In the data rows, zero lies at 7.5, halfway between 7 and 8.
Some points, each followed by its number:
tensor([5., 5., 5., 6., 6., 6., 6., 3., 5., 2., 6., 4., 4., 4., 6., 5., 5., 6., 6., 5., 6., 3., 6., 7., 5., 7., 6., 6.,
        6., 7., 6., 6.]) 0
tensor([10.,  5.,  7.,  5.,  7.,  9.,  6.,  5.,  8.,  5.,  8.,  6.,  7.,  5.,  8.,  7.,  8.,  5., 10.,  5.,  7.,  5.,
         9.,  8.,  8.,  8.,  7.,  8., 10.,  9.,  7.,  9.]) 1
tensor([ 5.,  7.,  7.,  6.,  7.,  8., 10., 10.,  4.,  9., 10., 11., 10.,  9.,  8.,  6.,  7.,  8.,  8.,  7.,  8., 11.,
         6.,  7.,  8.,  7.,  9.,  8.,  7., 10.,  8.,  9.]) 2
tensor([ 7.,  7.,  9., 10.,  8.,  8.,  8.,  7.,  9.,  8.,  7.,  6.,  7.,  6.,  8.,  8.,  7.,  8.,  7.,  9.,  8.,  6.,
         7.,  9.,  6.,  7.,  7.,  7.,  8.,  7.,  8.,  7.]) 3
tensor([ 4., 11.,  8., 14.,  7.,  6.,  7.,  7.,  8.,  5.,  3.,  6.,  4.,  8.,  7.,  7.,  7., 12.,  5., 13.,  7.,  5.,
         7.,  8.,  7.,  8.,  4.,  7.,  4.,  6.,  9.,  8.]) 4
tensor([14., 13.,  7.,  5.,  8., 10.,  7., 11.,  9.,  9.,  7., 13., 13., 14.,  7.,  9., 13.,  8., 14., 11.,  9., 15.,
        13.,  5., 15., 11., 10., 13.,  6., 11., 10., 15.]) 5
tensor([7., 6., 6., 4., 7., 8., 8., 7., 5., 6., 9., 8., 8., 7., 7., 6., 7., 6., 8., 6., 7., 8., 7., 7., 8., 7., 8., 8.,
        7., 9., 7., 9.]) 6
tensor([11.,  7.,  9.,  9.,  8.,  8.,  7.,  7., 11.,  9.,  8.,  7.,  9.,  7.,  9.,  9.,  8.,  7.,  9.,  8.,  7.,  7.,
         9., 10.,  7.,  8.,  8.,  8., 10.,  8.,  8.,  8.]) 7
tensor([ 5.,  8.,  7.,  9.,  7.,  7.,  7.,  6.,  6.,  4.,  5.,  6.,  5.,  7.,  7.,  6.,  6.,  9.,  6., 10.,  6.,  6.,
         7.,  7.,  7.,  7.,  5.,  7.,  5.,  8.,  9.,  8.]) 8
tensor([11.,  7.,  5.,  5.,  8., 10.,  7.,  4.,  6.,  1.,  7.,  6.,  8.,  6.,  8.,  6.,  9.,  5., 12.,  7.,  8.,  6.,
        11.,  7., 13.,  9.,  7., 11.,  7., 12.,  9., 13.]) 9
tensor([12.,  8., 12., 13., 10., 11., 10.,  9., 13., 13., 10.,  9., 11.,  7., 12., 11.,  9.,  9., 10., 10., 10.,  7.,
        10., 13.,  7.,  8.,  9.,  8., 14.,  9., 10., 10.]) 10
tensor([10., 10.,  9., 11., 11., 15., 14.,  7.,  6.,  6., 11., 11., 13.,  8., 12.,  8.,  8., 11., 13., 10., 13.,  9.,
        11., 12., 14.,  9.,  9., 12., 12., 15., 13., 15.]) 11
tensor([13., 12.,  7.,  8.,  7.,  8.,  6.,  8.,  9.,  6.,  5., 10.,  9., 11.,  7.,  8., 10.,  9., 13., 13.,  6., 11.,
        13.,  7., 15., 10.,  7., 12.,  5.,  9., 11., 15.]) 12
tensor([ 4.,  9.,  8.,  6.,  6.,  5.,  9., 13.,  6., 14.,  9., 13.,  9., 12.,  7.,  7.,  7., 10.,  6.,  8.,  7., 14.,
         5.,  6.,  7.,  7.,  9.,  7.,  6.,  6.,  7.,  5.]) 13
tensor([6., 4., 6., 4., 6., 6., 6., 6., 6., 7., 8., 6., 5., 6., 6., 6., 6., 5., 6., 4., 5., 7., 6., 6., 5., 6., 7., 6.,
        7., 6., 5., 5.]) 14
tensor([3., 9., 6., 7., 7., 5., 5., 5., 5., 2., 4., 2., 3., 6., 4., 6., 7., 7., 3., 5., 9., 3., 5., 5., 6., 7., 6., 5.,
        2., 4., 4., 2.]) 15
tensor([11.,  4.,  9.,  6.,  7.,  6.,  6.,  9., 13., 15., 10.,  8.,  9.,  8.,  9., 10.,  9.,  5.,  7.,  5.,  6.,  9.,
         7.,  9.,  4.,  6.,  9.,  6., 12.,  3.,  5.,  4.]) 16
New points follow, each followed by the number of its nearest point above, looking only along the 4 directions in which the numbered points spread most.
tensor([6., 4., 5., 5., 6., 4., 4., 4., 7., 4., 5., 3., 3., 4., 5., 6., 5., 4., 5., 5., 4., 4., 6., 6., 3., 6., 6., 5.,
        6., 4., 5., 4.]) 0
tensor([4., 5., 5., 7., 7., 7., 7., 4., 4., 2., 6., 4., 4., 4., 6., 5., 5., 7., 6., 6., 6., 3., 6., 7., 5., 7., 5., 6.,
        5., 8., 7., 7.]) 0
tensor([ 6., 12., 10., 11., 10., 11., 13., 15.,  6., 14., 11., 15., 14., 14., 10.,  9.,  9., 13.,  8., 11., 12., 15.,
         7.,  9., 12.,  8., 11., 10.,  9., 12., 11., 11.]) 5
tensor([11.,  8.,  7.,  7.,  7.,  7.,  5.,  6., 11.,  7.,  5.,  7.,  7.,  7.,  7.,  9.,  9.,  6., 10.,  8.,  6.,  7.,
        10.,  7.,  9.,  8.,  7.,  8.,  7.,  6.,  7.,  8.]) 6
tensor([ 7., 15., 14., 15., 12., 11., 13., 11., 12., 11.,  5., 10.,  9., 11., 12., 11.,  9., 15.,  6., 15., 13.,  7.,
         9., 13.,  9.,  9.,  7.,  9.,  8., 10., 12.,  9.]) 10
tensor([ 4., 12., 10., 15.,  8.,  8., 10.,  7.,  8.,  6.,  4.,  8.,  5.,  8.,  9.,  7.,  6., 14.,  5., 15.,  8.,  6.,
         7., 10.,  7.,  8.,  5.,  7.,  4.,  8., 11.,  8.]) 4
tensor([ 4.,  8.,  8.,  4.,  5.,  5.,  9., 15.,  6., 15., 11., 15., 11., 15.,  6.,  7.,  7., 10.,  6.,  8.,  6., 15.,
         5.,  5.,  8.,  7., 11.,  8.,  6.,  5.,  8.,  6.]) 13
tensor([3., 6., 5., 7., 6., 5., 6., 4., 5., 3., 5., 4., 3., 5., 5., 5., 5., 7., 5., 7., 5., 4., 5., 6., 4., 6., 5., 6.,
        4., 6., 7., 5.]) 15
tensor([6., 7., 6., 7., 7., 6., 6., 5., 7., 3., 5., 3., 4., 5., 5., 6., 7., 6., 6., 6., 7., 3., 7., 6., 6., 7., 6., 6.,
        5., 6., 5., 5.]) 0
tensor([6., 5., 6., 4., 6., 6., 6., 6., 5., 5., 8., 6., 5., 5., 6., 6., 6., 5., 6., 4., 6., 6., 6., 6., 5., 6., 7., 6.,
        7., 6., 6., 5.]) 14
tensor([ 8.,  7.,  7.,  7.,  8.,  9.,  9.,  8.,  6.,  7.,  9.,  9.,  9.,  8.,  8.,  7.,  7.,  8.,  9.,  8.,  8.,  9.,
         8.,  8.,  9.,  8.,  8.,  9.,  8., 10.,  9., 10.]) 2
tensor([6., 5., 6., 4., 6., 4., 4., 5., 8., 6., 6., 3., 4., 5., 5., 7., 6., 4., 4., 4., 5., 4., 5., 6., 3., 6., 6., 4.,
        7., 2., 4., 2.]) 14
tensor([ 5.,  9.,  7.,  5.,  5.,  5.,  7., 12.,  6., 12.,  8., 13.,  8., 13.,  6.,  7.,  7.,  9.,  6.,  9.,  5., 14.,
         6.,  5.,  9.,  7.,  9.,  8.,  4.,  5.,  8.,  7.]) 13
tensor([ 9.,  5.,  7.,  8., 10., 15., 14.,  4.,  3.,  2., 12.,  8., 11.,  3., 11.,  6.,  6.,  7., 12.,  6., 12.,  5.,
         9., 11., 10.,  8.,  8., 10., 12., 15., 11., 15.]) 9
tensor([ 7.,  8.,  9., 12.,  8.,  9.,  9.,  6.,  8.,  7.,  7.,  7.,  7.,  6.,  9.,  8.,  7., 10.,  7., 10.,  8.,  5.,
         7., 10.,  6.,  7.,  6.,  7.,  8.,  9., 10.,  9.]) 3
tensor([11., 10., 13., 15., 10.,  9., 10., 11., 14., 15.,  8., 11., 11., 10., 12., 12., 10., 13.,  8., 14.,  9.,  9.,
         9., 13.,  7.,  8.,  8.,  8., 12.,  7., 11.,  8.]) 10
tensor([ 8., 11., 10.,  9.,  8.,  9., 13., 15.,  8., 15., 13., 15., 15., 15., 10.,  9.,  9., 12., 10., 11., 10., 15.,
         8.,  9., 11.,  8., 12., 10., 10., 10., 11., 11.]) 5
tensor([ 6.,  6.,  6.,  7.,  8., 10.,  9.,  4.,  4.,  3.,  8.,  5.,  6.,  4.,  8.,  6.,  6.,  7.,  7.,  6.,  9.,  4.,
         7.,  8.,  7.,  7.,  7.,  7.,  8., 10.,  8.,  9.]) 1
tensor([ 9.,  7.,  9.,  6.,  8.,  9., 10., 13.,  8., 15., 12., 14., 13., 11.,  9.,  9.,  8.,  8.,  9.,  7.,  8., 14.,
         8.,  8.,  9.,  7., 11.,  9., 10.,  9.,  9.,  9.]) 2
tensor([7., 5., 4., 4., 6., 7., 6., 3., 4., 0., 6., 4., 4., 4., 5., 5., 6., 5., 9., 6., 5., 4., 8., 6., 8., 8., 6., 8.,
        5., 9., 7., 9.]) 0
tensor([10.,  7.,  8.,  7.,  6.,  6.,  5.,  8., 11., 10.,  7.,  8.,  8.,  9.,  7.,  9.,  9.,  7.,  8.,  8.,  5.,  9.,
         8.,  7.,  7.,  8.,  7.,  7.,  8.,  5.,  7.,  6.]) 2
tensor([ 9.,  9.,  7.,  8., 10., 11.,  9.,  6.,  6.,  3.,  8.,  5.,  9.,  6.,  8.,  7.,  9.,  6.,  9.,  6., 12.,  5.,
         9.,  8., 11.,  9.,  8.,  9.,  8., 11.,  7.,  9.]) 1
tensor([13.,  9.,  8.,  9.,  8.,  9.,  7.,  7., 11.,  8.,  7.,  8.,  9.,  8.,  9.,  9., 10.,  7., 11., 10.,  7.,  8.,
        11.,  9., 11.,  9.,  8., 10.,  9.,  8.,  9., 11.]) 7
tensor([4., 6., 5., 4., 6., 6., 7., 7., 4., 6., 8., 6., 5., 7., 5., 5., 5., 6., 5., 5., 6., 7., 5., 5., 5., 7., 7., 6.,
        5., 6., 6., 5.]) 14
tensor([12.,  6.,  6.,  4.,  6.,  7.,  4.,  6., 10.,  7.,  7.,  7.,  8.,  7.,  6.,  8.,  9.,  4., 11.,  7.,  5.,  8.,
        10.,  6., 10.,  8.,  8.,  9.,  8.,  6.,  7.,  9.]) 6
tensor([10., 10.,  8.,  9.,  7.,  7.,  7.,  8., 10.,  8.,  5.,  9.,  8., 10.,  7.,  8.,  9.,  9., 10., 12.,  6.,  9.,
        10.,  7., 11.,  9.,  7., 10.,  6.,  8., 10., 11.]) 2
tensor([ 7.,  9.,  8., 10., 10., 11., 10.,  6.,  6.,  4.,  8.,  5.,  8.,  6.,  9.,  7.,  8.,  8.,  8.,  7., 12.,  4.,
         8.,  9.,  9.,  8.,  7.,  8.,  8., 11.,  8.,  9.]) 3
tensor([ 4., 11.,  7.,  7.,  8.,  6.,  6.,  7.,  6.,  4.,  5.,  4.,  6.,  7.,  5.,  7.,  8.,  7.,  4.,  6., 10.,  5.,
         6.,  5.,  8.,  8.,  7.,  6.,  4.,  5.,  4.,  3.]) 8
tensor([13.,  6., 11.,  8.,  8.,  7.,  6., 11., 14., 15., 10.,  9., 11.,  9., 10., 12., 10.,  6.,  8.,  6.,  8., 10.,
         8., 10.,  6.,  7., 10.,  6., 13.,  4.,  6.,  4.]) 16
tensor([ 7.,  8.,  7.,  7.,  9., 11., 11.,  8.,  4.,  6., 10.,  8., 10.,  7.,  9.,  7.,  7.,  8.,  9.,  6., 11.,  8.,
         8.,  8., 10.,  8.,  9.,  9.,  9., 12.,  9., 10.]) 7
tensor([13.,  6.,  9.,  7.,  9., 10.,  8.,  7., 11.,  9., 10.,  8., 11.,  6., 10.,  9.,  9.,  5., 11.,  6.,  8.,  7.,
        10., 10.,  9.,  8.,  9.,  9., 12.,  9.,  8., 10.]) 7
tensor([10.,  7.,  4.,  4.,  7.,  8.,  5.,  4.,  6.,  1.,  6.,  6.,  7.,  6.,  6.,  6.,  8.,  5., 11.,  7.,  6.,  7.,
        11.,  6., 12.,  9.,  7., 10.,  6., 10.,  8., 12.]) 9
tensor([10.,  7., 10., 11.,  8.,  6.,  6.,  9., 13., 13.,  7.,  7.,  8.,  8.,  9., 10.,  9.,  8.,  6.,  9.,  6.,  7.,
         7., 10.,  4.,  7.,  7.,  6., 10.,  4.,  7.,  4.]) 3
tensor([ 8., 14., 10., 12., 12., 12., 10.,  9.,  8.,  6.,  7.,  5., 11.,  8., 10., 10., 11.,  9.,  7.,  8., 15.,  5.,
         9.,  9., 12., 10.,  9.,  8.,  8., 10.,  7.,  7.]) 7
tensor([ 9., 11., 11., 15.,  9.,  8.,  9.,  9., 11., 10.,  5.,  9.,  8.,  9., 10., 10.,  8., 12.,  8., 14.,  8.,  8.,
         9., 10.,  8.,  8.,  6.,  8.,  8.,  7., 11.,  9.]) 3
tensor([ 6., 11.,  9., 10., 11.,  9.,  8.,  7.,  8.,  5.,  6.,  3.,  8.,  7.,  8.,  9.,  9.,  7.,  5.,  5., 13.,  4.,
         7.,  7.,  8.,  8.,  8.,  6.,  7.,  7.,  5.,  4.]) 3
tensor([ 9., 11., 13., 15., 10.,  9., 11., 10., 13., 14.,  7., 11., 10., 10., 12., 12.,  9., 14.,  7., 15.,  9.,  8.,
         9., 13.,  6.,  8.,  7.,  8., 11.,  8., 12.,  9.]) 10
